Families of rows that turns and mirrors carry onto each other, the same ones carrying the whole set onto itself: the rest of each named row's family, in list order
5 families of 8 rows
q_613: [ -5.6  12.6 -19.3 -10.2   4.0  12.9  24.3  19.8  -2.2]
q_347: [  4.0   9.9   7.6   2.3  22.2  24.9  15.9  11.3 -24.2]
q_205: [  8.2  14.2   5.8  13.0   8.8  23.7  13.6  16.9 -15.5]
q_821: [ -0.2 -11.4  23.0  -0.7  13.4   9.1  -7.1  -7.2  -3.5]
q_357: [-11.6  -9.2  -1.2  -3.9  -0.3  -1.4   3.0  -6.2  21.1]
q_959: [  4.1 -10.3   5.2  -8.9  18.4  13.8 -14.8  -5.4  -3.8]
q_444: [-5.4 14.2  4.6  0.2 11.5 -4.6 34.6 16.4  9.3]
q_206: [  9.7 -21.4  14.4   5.6  12.6  11.6  -5.3   1.3  -2.3]
q_377: [  9.2   5.6  22.4   9.7  13.5  11.8  20.0  16.4 -16.2]
q_928: [-15.6   8.6  10.2   3.9   7.6   6.0  32.5  18.4  13.6]
q_558: [-11.2  -3.1  -1.1  -9.7   6.4  -9.0  11.5  -2.3  22.3]
q_184: [  5.2 -19.3  17.5  -2.7  19.8   6.0  -5.7  -3.8   2.1]
q_573: [  1.7 -12.5   7.8   1.4  16.4  24.3 -11.3  -5.0  -5.9]
q_760: [ -8.1  -4.6 -11.7 -17.2   0.7  -5.1   6.0  -6.3   7.8]
q_159: [-9.6  9.3  2.2 -1.1 10.0 -0.3 41.2 13.2  3.5]
q_234: [-18.3  -7.1   1.4 -12.2  10.5  -3.6  13.6  -9.2  16.9]
q_869: [-12.0 -13.5 -14.3 -10.5   8.6   5.4   8.0  -8.1  14.8]
q_81: [  1.1 -21.3  23.4   3.5  12.9  10.2   0.6   6.2   4.7]
q_924: [ 15.1  10.0   9.7   4.0  20.3  19.6   8.3  16.3 -19.3]
q_425: [  5.7   2.1  12.2  15.2  20.1  23.0  24.2  17.5 -12.2]
q_338: [  2.4  -9.2  -1.8  -9.6  12.2  24.1 -12.6   2.8  -9.0]
q_252: [-8.9 21.1  3.4  4.2 11.6  3.1 33.0 16.4  6.7]
q_329: [  7.8  10.2  -2.0  -0.2  11.0  26.7   7.6  20.7 -17.9]
q_839: [ 10.8  10.6   3.5  -0.1  26.0  20.2  13.8  17.5 -20.2]
q_8: [  8.1   5.1  21.4  10.2  26.0  18.9  15.9  14.9 -12.3]
q_6: [ -2.8  19.8 -12.0  -4.1  12.3   5.0  31.6  17.3  -0.6]
q_990: [-17.6  14.4  -4.2   5.7   6.2   8.4  32.4  10.9  11.6]
q_944: [ -3.8  11.9 -16.4   0.4   1.0   4.4  32.4  15.2   4.6]
q_36: [ -8.8  24.6 -12.3  -9.3  14.8   7.9  26.6  12.4   0.8]
q_856: [  7.1 -17.5   5.2  -9.3  18.0  12.7  -5.6  -4.9 -12.5]
q_288: [ 12.0 -10.4   3.1 -10.4  19.0   9.9 -11.6   0.5  -9.0]
q_407: [-1.0 -1.3 24.5 11.4 18.1 17.8 21.7 20.4 -4.3]
q_321: [  0.4 -12.1  22.1  -0.6  25.0  10.1  -6.7  -4.6   2.6]
q_35: [-10.0  24.7  -8.7  -5.8   4.0   7.9  26.6  10.2  -2.7]
q_250: [-14.1 -12.0  10.2  -5.1   2.4  -2.8  10.6   2.3  23.4]
q_643: [-10.5  -5.0 -19.9 -19.9   6.5  10.7   1.8   0.9   8.2]
q_907: [-11.0  -9.3   1.3 -11.6  15.2  -7.7  14.1  -3.9  21.1]
q_188: [-12.5  -0.7 -14.9 -17.8  10.9  -1.3   9.2  -4.9  15.1]
q_510: [ 7.3 12.8 23.8 10.1 20.4 12.8 14.7 17.0 -9.5]
q_177: [ -7.8   2.3 -11.9 -19.4   7.2  -2.5   1.3  -4.9  11.6]

Which other rows belong to the same family as q_613? q_928, q_81, q_338, q_329, q_407, q_250, q_643
Which other rows belong to the same family as q_425? q_205, q_357, q_206, q_573, q_869, q_990, q_944
Which other rows belong to the same family as q_907? q_444, q_839, q_36, q_288, q_321, q_510, q_177

